Points on a landscape with several valleys, each with its height.
Relud h=1.24: 131 119 118 111 142 119 124 158 140 136
dimik h=1.11: 117 140 133 155 97 142 143 98 143 88
todo h=1.23: 125 128 114 113 146 119 124 159 146 127
Fof h=0.63: 109 163 147 168 98 141 141 76 129 90
Nozu h=0.97: 154 98 114 99 160 115 110 193 124 172
bodi h=1.53: 166 83 133 85 131 117 132 175 116 183
lizod h=1.66: 180 57 175 115 100 123 172 134 124 161
Zazem h=1.48: 156 89 133 123 98 135 155 125 126 129
kan h=0.99: 118 141 110 108 168 108 115 173 150 131
pifig h=1.21: 160 93 120 91 139 120 126 176 117 172
Sor h=1.40: 101 156 101 117 165 109 102 147 147 123
vafu h=1.30: 164 90 122 89 140 117 125 177 109 180
rin h=1.24: 162 95 111 95 159 115 109 192 112 178
vod h=1.50: 117 168 169 160 89 139 148 53 127 84
puno h=1.34: 163 86 115 82 152 118 111 186 108 182
govep h=1.51: 172 96 154 123 65 143 154 106 119 118
fef h=1.61: 176 60 166 113 102 127 167 137 122 166
bita h=0.74: 140 118 117 99 166 111 113 187 136 154
fasi h=1.11: 142 131 143 137 77 146 155 88 130 89
Mel h=1.60: 87 168 95 122 164 111 96 128 139 126
gadu h=0.91: 115 164 154 163 92 139 147 72 129 86
Mezu h=0.85: 137 146 156 144 79 145 154 80 133 82
gov h=1.70: 80 183 98 140 154 136 86 94 119 114
bime h=0.78: 97 149 123 161 120 138 129 95 138 95
fad h=1.35: 162 86 124 91 137 115 129 176 113 179
Lazem h=0.94: 119 155 150 160 91 142 149 78 134 85
Kof h=1.41: 105 146 104 109 173 108 110 161 149 126
kegok h=0.77: 95 145 123 160 120 141 127 96 139 95
sok h=1.27: 94 165 136 173 115 148 132 74 122 92
puzu h=1.45: 165 86 128 83 140 116 122 179 113 185
gasag h=1.52: 170 67 149 117 105 132 160 142 118 160
gudi h=1.59: 83 171 95 132 153 119 90 108 132 119
lepul h=1.63: 81 167 121 171 133 152 121 76 114 97
Pufu h=1.69: 174 58 170 107 105 120 167 143 123 169
lut h=1.46: 111 179 160 170 97 139 146 55 121 86
bunu h=0.62: 106 162 150 168 99 143 143 72 127 88
Dizu h=1.46: 144 113 120 111 169 111 106 196 134 164
Beno h=1.50: 122 133 116 109 180 103 113 185 149 138
ziv h=1.63: 114 176 169 165 93 141 144 50 124 85
gevu h=1.15: 132 125 117 111 175 109 108 191 146 152
gefi h=1.31: 164 89 111 87 158 114 112 191 112 182
fek h=1.55: 164 77 138 87 125 116 135 169 116 179
kugag h=1.14: 164 89 114 86 154 115 113 185 109 183
buno h=0.68: 103 165 143 168 105 142 143 72 126 89
bunoz h=1.31: 106 151 101 115 160 110 106 148 150 121
Dofam h=1.53: 165 90 108 91 158 117 110 194 109 181
Dofi h=1.42: 141 112 132 135 90 140 154 111 137 102
seno h=1.24: 123 139 113 110 179 105 112 181 149 136
gal h=1.62: 83 177 95 129 157 120 88 109 132 120
razi h=1.62: 81 169 111 164 140 146 109 81 118 101
pozit h=1.61: 87 170 94 120 164 109 91 121 134 124
rit h=1.33: 90 156 107 141 141 128 106 111 140 107
Laf h=1.48: 151 105 115 105 165 113 106 197 125 172
fol h=1.60: 85 171 96 128 156 117 88 113 134 120
lop h=1.36: 138 119 119 109 172 111 107 193 140 161
petag h=0.81: 108 153 139 163 100 140 145 86 133 91
fuvil h=1.38: 138 105 121 119 126 127 140 150 134 134
fesiz h=1.54: 86 161 118 167 134 146 118 83 122 100
rov h=1.57: 178 65 162 119 93 132 166 129 122 154
kipa h=1.59: 166 79 141 85 128 117 137 170 118 183
nugi h=0.83: 138 115 118 102 167 116 111 191 135 159
pavib h=1.44: 141 107 131 133 88 139 152 112 133 107
rufo h=1.37: 87 157 113 158 135 140 114 95 129 101
Mog h=1.29: 138 107 117 109 136 121 132 161 134 141
rafi h=1.52: 85 164 127 171 124 149 127 74 121 95
maz h=1.34: 166 87 107 90 155 119 111 191 110 180
maviv h=1.47: 96 158 98 117 164 105 98 142 144 124
lor h=0.89: 142 141 155 139 74 145 157 80 125 81
palus h=1.63: 85 175 94 125 158 115 86 110 131 123
kefa h=1.67: 82 179 101 146 151 136 93 93 120 113
Rok h=1.17: 120 146 143 155 88 142 148 91 140 86
Rozuk h=1.56: 179 92 157 122 59 146 153 105 120 122
pok h=0.62: 151 104 115 94 159 113 112 190 123 168
Milof h=0.88: 116 160 154 162 94 139 148 74 130 87
Pilev h=1.35: 101 156 102 117 162 112 103 148 147 119
kamun h=1.65: 80 170 113 162 143 150 107 83 117 100
pumig h=1.49: 165 74 139 109 118 128 149 154 117 163
Guv h=0.84: 139 146 156 143 77 141 152 80 127 81
Lig h=1.27: 164 88 117 84 147 117 115 185 110 183
deso h=1.64: 81 175 105 150 147 139 96 93 122 110
noda h=0.74: 160 94 112 91 155 118 114 189 115 178
nupod h=1.52: 169 68 146 111 115 128 156 151 117 165
kolim h=1.08: 120 161 163 159 85 140 148 67 129 81
dimo h=1.63: 79 169 114 166 139 150 114 81 119 100
rikaz h=1.04: 125 150 147 153 87 140 147 87 137 82
las h=1.28: 125 121 117 119 136 124 127 152 144 124
Fopan h=1.62: 86 168 124 176 131 154 120 75 116 97
vigu h=1.12: 117 144 137 156 96 142 145 95 142 89
ziben h=0.80: 138 119 118 101 161 113 115 182 137 149
zipal h=1.23: 123 140 141 152 89 142 149 96 141 88
gep h=0.79: 96 149 124 162 121 138 127 94 135 93
Sutol h=1.20: 125 128 116 112 147 117 120 164 147 128
fovo h=0.98: 164 90 115 86 155 119 116 186 108 183
Dobo h=0.77: 148 109 116 100 162 112 111 191 130 164
gatas h=1.37: 100 154 101 119 159 115 102 141 147 118
Gideb h=1.57: 174 63 158 112 110 125 164 144 121 168
Mege h=1.41: 153 90 126 110 126 127 140 157 124 153
zala h=1.53: 168 69 147 112 114 125 156 153 117 167
nak h=0.70: 99 145 123 156 119 142 132 99 141 93
nuvo h=1.23: 87 158 122 164 128 147 123 87 126 97
zekot h=0.80: 107 169 153 173 97 141 142 65 126 89
duluv h=1.04: 117 163 161 163 91 138 149 67 128 81
Bama h=0.84: 101 170 142 176 106 142 139 71 125 89
denaz h=1.57: 179 71 162 123 79 136 161 121 118 142
Sig h=1.36: 98 154 107 130 145 121 107 124 144 112
peba h=1.62: 174 60 162 110 107 123 163 141 121 168
tubir h=1.53: 168 71 144 104 118 124 148 156 119 173
besin h=1.40: 103 153 104 113 177 105 111 161 148 126
zogip h=1.67: 81 180 100 145 150 136 94 94 120 111
nif h=1.31: 120 163 169 157 84 139 148 60 124 83
ligef h=1.27: 164 90 111 87 156 116 112 189 109 181
pize h=1.59: 87 170 96 130 155 117 88 116 135 122
natu h=1.10: 125 128 114 110 156 111 118 167 145 133
liveg h=0.87: 133 149 159 148 78 141 149 73 130 82
fazi h=1.48: 158 80 131 121 106 133 153 137 124 145
naful h=0.73: 103 165 143 170 106 145 140 77 127 88
Kemo h=1.18: 167 87 115 87 148 118 112 185 108 182
vuvi h=1.38: 133 120 131 140 94 138 146 114 140 100
baki h=1.71: 178 54 171 112 102 120 172 137 124 170
fipid h=1.61: 84 169 124 176 127 152 127 76 117 94
Going downhill from each row below, which row is at the bottom of the valley where it ends?
zipal -> bunu
fesiz -> nak
Milof -> bunu
dimo -> nak
Rok -> bunu
Nozu -> pok
